0: [98 150 122 189 160 133 102 139 112 131 88 122 143 158 113 162]
1: [90 120 143 32 80 78 166 120 143 111 124 112 160 86 179 112]
2: [127 123 115 166 164 130 75 123 136 119 135 159 175 151 130 147]
3: [175 137 137 163 125 127 91 130 163 116 127 171 173 156 145 155]
4: [153 132 133 148 146 111 81 106 179 66 129 135 192 171 146 142]
5: [151 112 122 210 131 193 166 166 93 123 39 13 110 82 116 84]
6: [174 111 143 204 156 124 58 98 162 102 133 125 155 112 190 109]
7: [190 195 118 37 171 90 138 120 94 127 103 130 200 99 75 67]
8: [113 151 136 184 181 167 97 128 117 134 114 162 123 163 117 142]
9: [102 132 130 183 171 160 102 126 68 161 111 101 74 94 67 113]
10: [150 108 168 178 115 113 127 145 134 150 134 130 99 138 164 121]
11: [122 135 141 179 144 125 65 119 157 111 113 146 145 155 138 128]
12: [145 69 138 138 173 137 109 80 137 176 98 130 54 133 72 132]
13: [89 129 151 216 94 189 124 149 155 99 68 39 113 108 119 141]
14: [11 126 122 112 154 122 131 88 122 61 156 125 195 115 137 115]
15: [162 108 120 121 136 119 83 85 168 96 170 160 159 120 183 119]
16: [142 136 153 78 107 103 144 103 133 124 160 147 169 106 145 121]
17: [139 126 156 112 135 116 83 96 141 112 162 146 185 107 161 112]
18: [137 88 115 191 134 146 177 186 84 128 80 61 101 97 118 85]
19: [102 156 147 144 146 132 98 126 164 130 113 156 155 150 154 103]
20: [126 142 113 155 150 106 95 118 155 93 128 150 207 140 188 141]
21: [146 170 99 164 54 98 166 166 148 127 73 118 94 146 145 118]
22: [116 143 134 120 141 72 82 140 175 146 100 161 175 150 135 107]
23: [155 116 163 147 132 119 107 124 138 159 126 145 88 113 164 123]
24: [138 106 139 103 156 151 105 52 114 86 183 97 117 91 107 132]
25: [105 156 108 126 97 76 120 152 188 109 167 146 103 135 160 120]
26: [117 136 151 116 129 113 105 112 155 100 161 150 170 132 162 140]
27: [141 106 132 187 163 106 83 102 183 113 109 134 192 110 192 109]
28: [23 120 119 171 164 139 78 120 111 111 111 111 136 113 146 113]
29: [126 145 120 96 118 118 171 151 152 109 181 164 80 135 160 110]
30: [125 164 113 60 104 144 164 149 134 113 139 76 79 133 127 111]
31: [138 187 118 131 112 148 176 164 94 147 84 138 105 121 80 109]
32: [121 132 125 210 172 168 118 143 121 141 111 131 142 168 114 153]
33: [181 140 125 122 115 107 114 109 106 98 136 135 144 154 153 136]
34: [159 128 140 149 146 114 76 103 194 61 149 168 177 163 155 144]
35: [145 130 130 167 142 134 78 129 147 111 115 137 173 146 153 108]
36: [158 127 159 116 152 125 120 103 147 113 175 164 198 141 130 126]
37: [82 178 131 163 85 95 157 159 171 124 117 115 95 133 139 110]
38: [104 111 132 211 129 165 108 149 169 113 105 88 83 131 122 114]
39: [167 110 142 130 122 114 105 108 104 105 159 140 148 122 134 128]
40: [145 167 150 137 60 97 206 156 130 204 140 143 28 133 129 82]
41: [139 107 164 167 88 161 208 207 105 177 73 77 28 92 115 109]
42: [128 150 158 169 147 161 140 137 114 162 100 157 71 171 55 137]
43: [143 171 124 79 155 130 141 107 99 112 138 144 130 153 74 118]
44: [132 104 138 129 151 135 90 142 142 127 165 168 132 108 141 103]
45: [137 134 118 90 124 170 202 51 79 84 158 73 52 91 67 183]
46: [108 109 151 148 130 116 81 102 157 145 117 140 130 127 139 145]
47: [113 122 103 143 182 133 114 87 159 104 199 168 180 116 208 145]
48: [123 122 127 192 173 183 156 142 77 173 79 94 123 161 94 147]
49: [130 158 136 121 106 116 135 131 123 109 122 145 163 141 115 126]
50: [145 130 158 135 120 115 72 145 153 98 152 133 137 121 118 95]
51: [79 117 127 133 103 163 255 201 45 139 9 47 70 114 58 132]
52: [127 99 127 156 142 142 94 101 135 138 108 147 161 137 178 156]
53: [132 106 139 202 148 183 182 169 98 125 128 92 94 107 154 111]
54: [148 110 148 189 91 134 132 128 131 134 115 105 117 103 136 129]
55: [196 62 176 105 77 127 183 167 112 149 128 111 102 118 96 159]
56: [132 80 115 151 130 185 145 67 123 85 134 40 123 113 102 124]
57: [165 143 114 85 162 145 154 74 78 112 169 102 127 83 143 126]
58: [122 120 147 152 121 130 69 89 194 106 154 165 136 144 169 150]
59: [171 176 132 31 139 148 232 123 35 137 96 135 91 88 70 105]
60: [154 143 114 132 130 122 91 132 114 113 154 159 159 134 156 109]
61: [137 156 84 132 168 131 108 152 81 160 121 114 91 90 123 122]
62: [194 119 130 61 105 80 145 127 93 90 174 147 165 89 111 176]
63: [157 171 95 89 135 116 129 133 114 141 146 156 152 133 141 97]
64: [60 169 66 43 105 60 204 65 117 63 119 114 0 201 74 172]
65: [96 155 121 174 102 129 89 139 196 120 128 132 131 152 153 148]
66: [116 109 141 179 141 115 82 101 140 104 109 131 164 132 152 151]
67: [116 106 137 71 88 113 138 150 126 142 132 126 130 83 156 97]
68: [111 115 122 139 143 108 87 123 172 102 107 137 205 120 159 145]
69: [146 123 177 167 115 130 107 131 144 136 139 114 84 123 130 123]
70: [138 137 152 77 135 125 101 98 135 109 186 142 180 113 121 122]
71: [136 136 135 138 108 107 87 117 125 115 123 150 145 141 140 116]
72: [145 161 145 134 124 96 151 172 144 190 129 178 129 148 130 114]
73: [138 118 117 136 126 145 126 100 155 100 197 169 118 139 157 148]
74: [60 151 144 108 113 108 81 150 173 87 155 167 128 154 110 121]
75: [71 95 128 186 137 209 204 165 94 201 42 72 0 76 42 74]
76: [141 106 141 181 170 160 86 112 119 136 105 127 88 138 109 159]
77: [134 128 150 135 114 84 95 123 128 93 167 143 220 129 201 125]
78: [133 140 134 146 131 111 92 118 163 117 134 160 124 136 142 139]
79: [115 151 127 186 143 130 77 109 114 116 84 138 164 148 124 153]
80: [137 135 97 177 167 194 199 174 57 206 62 77 126 122 82 137]
81: [130 138 144 160 162 134 95 110 144 105 151 166 153 145 159 152]
82: [180 142 119 60 176 168 157 55 91 133 136 110 74 89 108 120]
83: [102 172 155 75 126 98 168 181 145 233 146 194 56 177 67 110]
84: [138 131 140 125 122 112 115 108 145 106 158 162 181 137 140 141]
85: [146 164 90 140 135 121 127 130 77 149 104 111 129 139 161 164]
86: [110 101 124 141 151 162 111 186 133 121 156 165 146 117 107 124]
87: [113 147 90 64 82 127 139 139 153 95 149 141 23 160 139 118]
88: [139 70 155 152 106 119 163 139 93 124 111 88 116 126 157 126]
89: [111 113 166 95 63 128 204 149 131 233 66 70 8 111 108 82]
90: [139 132 112 148 173 144 109 128 131 97 145 120 185 130 141 79]
91: [123 156 140 52 88 135 188 115 158 255 124 97 0 149 54 139]
92: [101 122 123 135 113 101 95 100 180 76 151 148 176 147 156 154]
93: [95 128 108 145 167 165 126 186 130 172 87 124 97 127 46 124]
94: [106 162 155 131 79 90 112 141 173 128 120 137 100 147 144 124]
95: [85 115 118 201 157 201 180 189 27 193 8 27 70 112 28 93]
96: [192 177 69 87 128 110 114 137 116 109 125 139 188 148 151 122]
97: [108 142 124 184 153 135 107 103 118 118 133 155 124 147 136 140]
98: [119 88 142 158 182 187 116 116 138 200 118 122 37 144 53 117]
99: [161 157 101 132 132 106 109 125 90 143 140 146 124 152 132 148]
100: [123 183 147 57 118 111 139 116 95 121 142 145 188 151 103 95]
101: [118 88 159 148 68 124 142 137 137 147 124 99 90 126 133 123]
102: [122 132 123 173 173 177 97 164 128 132 117 135 176 143 129 118]
103: [79 127 126 129 119 96 78 126 190 97 131 154 174 135 161 114]
104: [168 129 122 76 124 85 112 126 115 87 143 143 221 116 148 105]
105: [99 103 116 92 160 116 104 71 121 75 152 121 149 92 133 135]
106: [122 110 142 172 154 152 96 112 177 119 141 131 168 140 169 134]
107: [135 98 119 151 106 164 200 225 87 126 72 83 45 104 45 119]
108: [112 162 108 118 74 122 129 155 183 71 145 156 107 170 137 157]
109: [158 84 142 169 136 142 155 116 114 122 125 126 144 98 178 160]
110: [144 149 134 143 118 107 90 129 176 110 110 170 183 149 130 147]
111: [137 98 161 79 163 134 114 75 113 104 178 130 103 84 95 104]
112: [85 113 101 121 151 119 105 79 174 92 169 156 157 142 168 130]
113: [128 101 135 159 108 115 82 129 132 91 128 123 168 116 118 102]
114: [116 164 110 152 134 113 134 136 99 135 108 126 150 124 147 133]
115: [100 173 100 138 85 70 170 163 168 153 121 150 166 152 172 125]
116: [195 189 122 6 143 75 160 69 96 122 150 153 201 99 108 110]

[146 81 164 158 116 110 109 121 127 156 117 105 109 134 147 140] 10 23
[143 129 133 200 156 164 104 106 186 113 131 125 141 133 192 135] 106 6
[112 116 137 139 133 100 103 123 140 174 83 131 108 138 119 116] 46 23
[121 123 115 158 155 109 114 109 135 100 144 129 155 118 143 106] 90 113
[110 127 149 132 141 122 83 115 151 98 162 141 173 140 142 124] 26 84
[123 168 104 104 80 68 136 150 176 149 128 136 151 144 135 128] 115 94
[100 114 117 153 160 191 141 180 84 116 107 105 130 102 125 124] 53 102
[132 101 91 144 139 102 102 103 94 143 120 129 98 143 144 148] 99 85
[107 118 125 111 99 129 45 115 204 75 134 153 102 143 105 125] 74 58
[145 158 164 58 99 115 176 111 100 146 146 148 163 100 120 128] 16 100
[121 118 143 150 129 118 107 124 143 151 89 155 95 148 129 146] 46 78
[119 106 105 140 156 152 97 166 133 126 120 110 177 98 122 116] 102 86
[150 114 133 176 131 149 85 93 172 105 140 132 147 143 163 129] 106 35
[168 120 123 76 162 163 150 56 77 122 172 130 50 88 115 120] 82 57
[70 105 131 123 138 161 101 57 149 106 188 110 102 79 98 117] 24 111
[154 153 119 116 128 113 111 133 120 153 137 137 158 110 127 94] 63 60
[110 144 101 119 135 124 159 143 116 95 130 144 152 124 90 129] 49 43
[89 130 146 37 73 112 255 167 133 255 103 89 31 168 47 176] 91 89
[120 110 114 148 146 99 82 124 173 103 141 161 201 136 200 149] 20 68
[171 152 99 33 164 129 176 95 83 107 131 134 99 141 97 143] 43 82
[113 162 118 78 121 161 220 96 117 255 140 87 0 146 90 127] 91 89
[143 137 132 135 130 130 106 116 183 82 181 168 118 159 160 148] 73 58
[74 103 134 77 98 157 166 120 153 255 127 100 7 127 42 180] 91 89
[127 137 104 37 142 105 168 125 86 53 188 157 165 101 107 137] 62 70
[152 60 141 153 134 109 154 121 104 132 124 105 167 108 181 144] 109 88
[136 117 125 112 131 103 102 101 158 133 167 158 194 107 177 128] 17 26
[107 159 127 54 130 170 185 52 88 126 136 97 14 110 64 155] 45 82
[104 171 164 140 81 110 106 166 172 117 146 173 114 163 146 131] 94 108
[136 158 132 106 145 114 104 122 131 108 158 148 186 140 116 126] 84 70
[96 130 118 165 136 110 57 107 104 148 81 111 136 106 111 151] 79 0
[84 171 160 103 118 100 153 173 138 197 121 171 103 180 85 135] 83 72
[108 93 135 138 115 133 122 103 116 168 114 128 46 155 102 167] 12 76
[133 122 68 73 85 111 152 91 118 93 154 93 97 136 129 131] 30 87
[122 120 124 162 146 127 65 122 207 81 160 146 137 136 178 115] 58 106
[151 106 135 38 115 127 174 148 94 113 188 152 105 109 67 160] 62 43
[150 151 171 157 99 123 85 142 166 152 147 160 71 162 115 147] 69 78
[168 142 110 74 154 154 184 81 91 164 162 136 84 76 109 131] 82 57
[163 150 147 102 153 96 96 105 134 96 176 174 185 143 131 98] 36 70
[166 94 137 137 114 133 140 137 119 111 165 142 130 109 167 122] 39 109
[45 204 104 59 122 166 193 131 70 255 57 107 50 134 38 102] 91 31
[138 137 122 82 174 100 140 125 110 109 152 113 194 121 139 105] 104 70
[120 135 124 164 154 114 95 113 133 105 145 156 159 126 161 149] 81 2
[99 114 123 122 138 130 114 119 155 112 163 139 177 122 187 150] 26 112
[99 134 166 192 98 223 229 193 106 140 38 45 21 112 83 125] 41 107
[121 165 104 25 154 131 183 109 132 132 105 114 64 119 119 126] 30 82
[137 122 121 107 102 120 126 126 147 115 185 197 139 138 165 141] 73 84
[110 125 80 105 119 137 136 134 159 93 150 92 111 137 148 118] 30 25
[98 180 117 101 79 154 148 171 150 104 113 115 67 139 163 126] 30 87
[150 93 106 151 139 130 129 86 141 194 136 130 51 132 126 159] 12 23
[163 99 94 125 114 130 209 204 95 144 89 102 63 100 66 137] 107 41
[119 131 93 172 162 160 140 167 82 163 54 74 151 132 85 136] 48 80
[169 94 136 117 151 126 129 121 114 122 195 145 145 89 151 118] 39 44
[162 117 144 185 158 160 138 128 156 99 143 137 170 136 193 153] 106 81
[135 158 128 130 72 123 107 168 172 118 123 150 64 168 122 130] 94 108
[93 86 108 177 158 174 81 92 151 105 142 111 132 116 172 110] 106 52
[163 141 119 81 120 112 176 151 96 112 166 145 143 106 81 163] 62 43
[115 125 99 145 118 163 215 189 66 157 30 76 127 97 124 141] 80 18
[74 106 91 125 150 165 146 190 101 133 123 146 130 98 83 150] 86 93
[120 85 136 121 151 139 161 112 105 104 159 142 150 109 179 143] 109 39
[118 86 132 140 147 141 141 103 122 199 113 113 63 143 65 158] 12 98
[95 130 87 114 125 105 87 137 87 170 116 100 100 141 116 135] 61 99
[147 125 138 139 149 115 99 118 142 109 156 137 172 109 157 89] 17 90
[164 167 117 85 130 95 120 114 121 122 163 159 215 118 164 128] 104 16
[138 118 145 181 159 143 109 108 88 139 91 102 116 142 74 139] 76 48
[168 108 182 79 86 139 194 168 102 133 193 171 69 163 79 191] 55 29
[167 133 123 101 92 93 157 136 105 121 136 106 208 128 133 108] 104 49
[131 106 103 108 115 119 138 50 93 84 203 67 79 93 109 101] 24 111
[143 89 155 121 111 118 132 129 117 94 172 119 163 82 131 117] 39 16
[108 175 75 145 56 123 145 170 145 174 54 122 57 146 100 96] 21 31
[126 125 149 139 116 92 115 108 137 139 163 141 189 137 151 136] 84 26
